Kala: [115  78  79  83 116  76  85 140 101  92 163  94 124 169  96 147 181 170
 170 139 182 164 117 148 104 184 105 183 175]
nufon: [103 114 123 139 143 156 137  99 101 113 127 121 131 123 136 154 152 121
 132 123 146 121 128 112 142 124 131 133 156]
vam: [112 154  79 127 119  86 119 154 147 161  88 162 133  80 164 115  78  79
  83 113  76  85 140  98 157  66 153  69  86]
then: [139 143 156]
[137  99 101]
then: [115  78  79  83 113  76  85 140]
[ 98 157  66]

Vara: [133 153  82 180 109 156 121 119 133 140 110 148 131 142 130 163 143 128
  93 148 125 131 138 135 123  94]
munap: [166 118 138 120 146 100 124 125 153 121 139 132 134 133 153  82 177 109
 147 141 154 105 136 131 127 157]
lut: [166 118 138 120 146 100 124 125 133 122 107 132 170 133 153  82 177 109
 147 141 154 105 136 131 127 133]
zepe: [138 137 156 138 127 123 102 115 131 108 151 130 157 145 146 121 155 103
  79 120 165  72 111  63 147 117]
Rabo: [114 137 133 115 139 147 119 117 127 126 137 128 113 131 126 118 151 135
 117 137 150 132 148  95 111 133]
Piv: [142 125 122 139 124 107 123 124 132 138 120 151 146 138 148 125 120 144
 136 144 128 122 137 123 132 146]
pef: [107 104 127  72 150 180 107 133 127 104 102 105 166 132 169 130 108 111
 131 163 112 118  69 147 115 123]
Buvuz: [166 137 125 129 125 112 133  74 134 132 139 121 153 127 137 134 162 120
 110 136 152  82 131 133 102 104]
Tuku: [114 137 133 115 139 147 119 117 127 126 137 128 113 131 126 118 151 135
 117 137 124 125 130 131 127 110]
q: [114 137 133 115 139 147 119 117 127 126 137 128 113 131 126 118 151 135
 117 137 124 125 130 131 127 110]
Tuku
then: [134 132 139 121 153]
[127 137 134]
q: [166 118 138 120 146 100 124 125 153 121 139 132 134 133 153  82 177 109
 147 141 154 105 136 131 127 157]
munap
then: [128  93]
[148 125 131]
then: [123 124 132]
[138 120 151]
q: [166 118 138 120 146 100 124 125 133 122 107 132 170 133 153  82 177 109
 147 141 154 105 136 131 127 133]
lut

vog: [ 63 127 166 112  95 104]
zokuv: [107 128 133 122 113 127]
Bal: [ 63 127 166 160  95 104]
q: [ 63 127 166 160  95 104]
Bal
q: [ 63 127 166 112  95 104]
vog

bez: [154 128 123 100 123 158 142 130 114]
pebu: [110 108 127 172 141 110 127 119 160]
Sivuf: [153 127 124 108 127 157 144 130 120]
vude: [132 170 149 111 125 126 122 150 109]
Tudo: [140 128 183 108 156 126 141 111 178]
Govun: [140 183 156 108 128 132 127 158 108]
Nif: [149 186 156  98 127 143 132 161 103]
sovi: [159 125 122 100 125 164 146 130 117]
Riv: [101 142 144 162 137  94 113 135 144]
Rogor: [183 140 156 107 127 164 148 127 123]
Ter: [156 118 118 103 125 161 145 125 119]
then: [140 183 156]
[108 128 132]
then: [140 183 156 108 128]
[132 127 158]
then: [118 118 103 125]
[161 145 125]
then: [149 111]
[125 126 122]
then: [156  98]
[127 143 132]

femob: [173 138  80 116 111]
sesur: [108  99 125 123 183]
palu: [153 153 120 129  80]
Tol: [129 114 113 122 156]
perup: [100 130 166 140 123]
Tuze: [103  93 128 123 194]
Lofu: [150 124  97 118 135]
malak: [169 132  77 113 123]
Dobak: [159 133  92 118 120]
Duzit: [136 108 100 117 168]
q: [136 108 100 117 168]
Duzit
q: [169 132  77 113 123]
malak
q: [129 114 113 122 156]
Tol

Sutab: [120  84 101 100 130  84 107 151 123 164  86 165  85  91 123  77 114 187
 150 131 145 108 181  87 173 189]
Gele: [167 154 115 128 125 144 116 137 110 161 117 143 127 163 102 149 147 160
 137  95 114 138 142 124 139 127]
bokev: [157 137 106 117 121 129 107 135 105 161 103 145 113 146  98 131 137 164
 136  93 113 128 146 110 142 135]
tusi: [121  85 101 101 130  85 108 151 122 165  86 165  86  92 123  79 115 187
 150 131 145 109 181  87 173 189]
rivev: [101 100 129  84 107 151 123 164  86 165  85  91 138 105 161 118 120 108
 129 167 150 128 125 140 127 138]
Lerar: [157 186 166 169 143 184 161 128 147 119 180 116 182 182 146 191 160 101
 128 138 130 163 103 180 109  94]
then: [135 105 161 103 145 113 146  98 131 137]
[164 136  93]
then: [101 100 130  84 107 151 123 164  86 165  85  91]
[123  77 114]

gesud: [127 127 128  94 180 166 193 117 136]
vurav: [121 132 137 136  79  86  83 126 111]
gebu: [117 131 119 163  96 108  99 147 120]
tib: [129 129 122 131 133 145 179 114 132]
von: [131 132 125 125 120 129 133 108 110]
Femuf: [129 129 130  90 153 163 104 111 123]
tazan: [140 121 132  95 172 165 112 124 133]
zuvi: [131 124 124  98 167 161  94 107 126]
lura: [127 127  94 128 149 165 101 123 144]
then: [125 125 120]
[129 133 108]
then: [129 122 131 133]
[145 179 114]
q: [121 132 137 136  79  86  83 126 111]
vurav
then: [127 127 128  94]
[180 166 193]

fupif: [122 136 107 112 148 142 115 114 146 174 127 117 159 165 151 156 147 134
 119 148 125 129 106 168 123 114 117 148 115 113 141 140 137 120 137 121
 124 111 139 122 117 110 132 108 149 120 139 156 176 141 122 143 102]
Sutu: [131 129 110 112 153 150 116 112 151 177 126 116 161 167 153 144 151 122
 123 157 129 124 115 170 128 116 112 136 113 121 138 143 130 115 142 121
 125 108 137 119 112 107 135 106 144 117 136 150 177 139 115 136 106]
rogat: [127 116 112 153 116 110 150 118 154 174 125 119 161 168 152 148 159 118
 122 151 131 124 111 168 133 120 111 146 115 121 138 140 128 112 135 119
 121 109 138 124 109 103 140 107 142 124 139 149 175 141 120 140 102]
then: [128 116]
[112 136 113]
then: [110 112 153 150 116]
[112 151 177]
then: [108 137 119 112 107 135]
[106 144 117]
then: [161 168 152 148 159]
[118 122 151]
then: [112 151 177 126 116 161 167]
[153 144 151]
then: [156 147 134 119 148 125 129 106]
[168 123 114]
then: [116 112 151]
[177 126 116]

lif: [101 111 181 117]
Zev: [ 85 162 150 152]
Bet: [117 122  68 111]
nub: [ 98 159  92  99]
pitu: [136  74  97 120]
lezin: [128 151 186 143]
Pubut: [159  89 144 163]
gug: [108 176 129  92]
q: [108 176 129  92]
gug
q: [136  74  97 120]
pitu
q: [117 122  68 111]
Bet
q: [101 111 181 117]
lif

somo: [130 136 122 125  81 174 184 141 107 138 194 129]
ker: [130 136 122 125  81 174 169  87 108 131 176 130]
Sar: [126 126 125 124 110 166 154 189 119 136 161 126]
q: [130 136 122 125  81 174 184 141 107 138 194 129]
somo
q: [130 136 122 125  81 174 169  87 108 131 176 130]
ker

Bikat: [146 127 163 123 122 122 140 139 127 131 126 145 131 126 134 127 125 130
 126 140]
Dupi: [138 126 154 130 133 129 135 141 126 135 128 159 128 131 107 128 128 126
 128 125]
repa: [ 86 118 122 120 127 133 165 133 119 106 122 141 136 118 125 123 115 135
 130 126]
kenop: [117 131  64 132 133 132 159 131 135 126 128 141 135 128 129 124 133 129
 131 125]
lol: [101 129 102 128 125 125 154 139 129 145 128 126 132 131 106 114 133 123
 129 129]
Nomav: [120 134 117 136 132 130 124 139 133 145 130 135 121 137 155 123 135 129
 133 124]
Vif: [ 86 118 122 120 127 133 165 133 119 106 122 141 136 118 125 123 115 135
 120 126]
Rilo: [131 117  64 127 122 128 128 114 131 135 129 122 128 127 146 126 128 130
 129 132]
nuler: [121 127 132 127 122 128 128 114 131 121 129 122 128 127 146 126 128 130
 129 132]
q: [ 86 118 122 120 127 133 165 133 119 106 122 141 136 118 125 123 115 135
 120 126]
Vif
then: [135 141 126 135 128 159 128 131]
[107 128 128]
then: [117 131  64]
[132 133 132]

